In the rows, zero is written as 128.
Each row of Z is roughly a mix of the hidden directions of one of 3 groups.
Z (117 x 10):
[[136 202 129 106  88 114 111 139 107 108]
 [140 163 133 124  89 157 134 199 140 117]
 [165 156 110 121  93 196 107 128 121 146]
 [184 133 137 155 133 149 156 174 171 128]
 [118 151 155 133  83 127  70 121 106  86]
 [184 133 167 123 129  94 177 125 105 111]
 [138 173  82  80  91 131 120 123 133  95]
 [149 164 157 130 116 107 185 146 118  80]
 [165 138 148 120  90 119  72 108 128  81]
 [ 87  73 114 115 149 150 147 150 175 130]
 [154 132 141  96 173 154  79  92 117 154]
 [140 174 169 103  80 106 132 134  88 115]
 [124 114 108 154  95  90 131 180 178 122]
 [139 174 126 122  71 140 120  92  86 147]
 [162 126 130 128 107 128  65 108  86 165]
 [148 126 146 163 184 144 135  84  99  96]
 [ 99 100 159 160 174  97 160 146 149 101]
 [160  86 116 174 145 155 149  94 149 160]
 [ 87 164  77 111 152 165 123 161 139 118]
 [154  81 102 171 124 143 145 145 180 115]
 [ 91 147 108  79 153 121 121 131 116 189]
 [151  54 134 166 101 142 112 110 142 130]
 [ 68  72 112 134 158 104 131 124 149 118]
 [130 131 126 157  92 201  89 133 136 135]
 [103 157 143 137 103 176 175 161 161 138]
 [104 179 113 113  79 106  86 126 130 159]
 [184 142 110 137  76 122 100 104  99 148]
 [151 164  86 142 132 150 177 163 144 159]
 [108 170 113  87 154 142 112 169 133 175]
 [ 90 135 130 116 133 137 177 188 148  97]
 [ 75 162 108 101 173 115  91 147 129 117]
 [ 73 160 108 109 145 117  87 100  93 143]
 [193 175 142 133 107 149 141 148 119  97]
 [187 139 148 120 110 119 110 117  79 171]
 [116  73 121 126 186 112 167 129 155 128]
 [109  70 151 167 141 117 169 132 162 113]
 [152  87 102 131 113 167 158  73 122 151]
 [ 92  63 155 144 132 122 156 129 144  90]
 [104 114 159 128 137 115 132 196 167 160]
 [129 194 129 111  90 105 100 146 100 104]
 [177 165 134 128 109 116  90 169 167 143]
 [195 136 103 148  80 146 134 141 135 153]
 [209 133 118 142 131 111 139 100 112 156]
 [ 98 180 131  80 108 136 109 110  82 134]
 [ 96  73 113 132 157 164 145 123 156 168]
 [156 100 172 163 141 130 187 119 118 102]
 [ 52 155 110 164 120 143 109 124 110 126]
 [ 97  79  61 111 119 129 115 145 144 140]
 [129 153  82  82 109 135  70 144 120 144]
 [157 146 150 104 134 108 100 154  98 193]
 [ 91 160 165 136 104 108 186 155 143 131]
 [ 66 113 108 129 161 124 171  88 132 122]
 [106 120  88 145 158 150 132 147 134 198]
 [146 160 172 126 136  94 175 156 114  91]
 [177 107  92 131 131 124  67 129 153 153]
 [ 61 156 151 136 149 101 173 134 131 122]
 [ 74 153 110 102 126 120  71 123 110 159]
 [129  87 123 116 183  99 172 144 160 114]
 [125 170 139 142  81 127  70 117  93 121]
 [150 115 131 189 149  93  86  96 113 133]
 [162 186 157 140  86 135 118 161 120 104]
 [ 83  78 114 144 147 150 161  86 137 150]
 [136 124 181  68 109 128 137 144  87 145]
 [ 74 135 135 138 131 117 176  84  88 115]
 [136 182 128 117  85 121 130  88  78 137]
 [163 145 143 158  76 109 167 142 103  97]
 [ 84 172 144  98 123 118 106  91  82 122]
 [ 85 107  78 117 125 142 113  79  97 150]
 [ 61  97 156 171 123 124 120 142 115 104]
 [174 171 124  89 108 146  85 148 129 155]
 [153  87 153 127 128 127 116  65 111 169]
 [113 114 171 126 172 169 177 112 143 148]
 [123  84  74 142 128 166 146 119 166 155]
 [136  89 149 168 112 104 143  66 110 145]
 [ 85  81  96 170 140 152 118 141 162 142]
 [137 132 132 163 103 146  66 142 135  75]
 [143  67 147 165 150 134 172 114 154 137]
 [125 177 122  71 128 135  73 144 119 137]
 [142 108 154 165 103 130 101 184 152  91]
 [135 110 134 104 165 125 162 184 178 123]
 [188  81 128 159 114 165 111 129 144 111]
 [172 155 136 136 145 120 147 199 140 150]
 [146 165 119 126 125 104 103 158  96  63]
 [ 82  94 112 157 163 122 182 105 133 132]
 [174 107 163 108 130 127 124 189 127 162]
 [175 112 139 134 114 144 118  69 105 172]
 [ 87 137  77 130 123 158  78 104 155 130]
 [117 151 187 124 113 110 149  89  80 116]
 [146 133 175 123 139  89 185 130 110  92]
 [123 101 157 158 136  89 191 118 139  97]
 [153 188 119 137  83 106  85 122 110 131]
 [180 185 142 128 112 110 145 148 129  87]
 [105 118 115 118 143 113 146 177 116  58]
 [134 199 130 119  95 124  88 131  96 110]
 [173 170 108 111  82 172 114 118 110 131]
 [133 204 140  99  93 143 121 135 103 139]
 [130 122  86 197 117 104 140 138 139  90]
 [130  73  82 114 167 134  93  99 134 121]
 [ 93 159 145  76 161 159 103 110 123 159]
 [111  88 140 153  98 126 169  90 140 176]
 [141 189 162  91 143 133 110 159 111  98]
 [158 179 147  94 124 129 141 181 108 156]
 [144 130 181 133 144  88 171 157 120  89]
 [160 157 170 115  93 107  98 111  88  98]
 [145  84 146 157 189 125 159 142 149 106]
 [ 74  88 132 147  79 128 154 114 157 142]
 [126 132 126 127 164 104 199  92 102 144]
 [151 108 137 122 108  78 104 183 164 110]
 [119  98 127 125 170  95 141  57 119 126]
 [164 106 138 126  94 149 119 180 171  96]
 [133  76 145 181 135 104 124  89  96 141]
 [109 109 164 151 150 117 150  67  88 113]
 [172  63 132 147 145 113 108  98 128 157]
 [ 58 105 120 122 157  95 135  96 119 150]
 [ 93 133  92 106 135 141 103  74  94 163]
 [190 118 165 149 125  91 165 122 108 114]
 [ 62 145 107 110 176 124  95 123 118 137]]

Here is one row from each group, named. Which group is each of the other rows in?
[104 104 123 119 146 150 160 194 166 144] : (89)
[140 194 161  83 117 137 115 152 107 120] : (126)
[151 180 113 112  81 166 100 116 101 139] : (49)

[142 118 175 108 172 129 145 177 152  94] : (126)
[ 99 153  94 110  89 106 115 186 151 120] : (126)
[ 97  85  87 132 161 167 157 134 157 144] : (126)
[125 122 102  90 146 124  57  97 104 139] : (126)
[177 123 148  88 114 141 164 165 113 166] : (89)
[ 58  87 137 130 158 120 145  97 140 141] : (126)
[138 183 118  94  91 117 104 110  86 152] : (49)
[164 174  99 100 109 131  75 157 120 124] : (126)
[181 135  94  96 144 145 134 154 169 162] : (89)
[141  64 135 165 118 155 150 135 171 115] : (49)
[138  89 150 159  82 146 112 107 114 180] : (49)
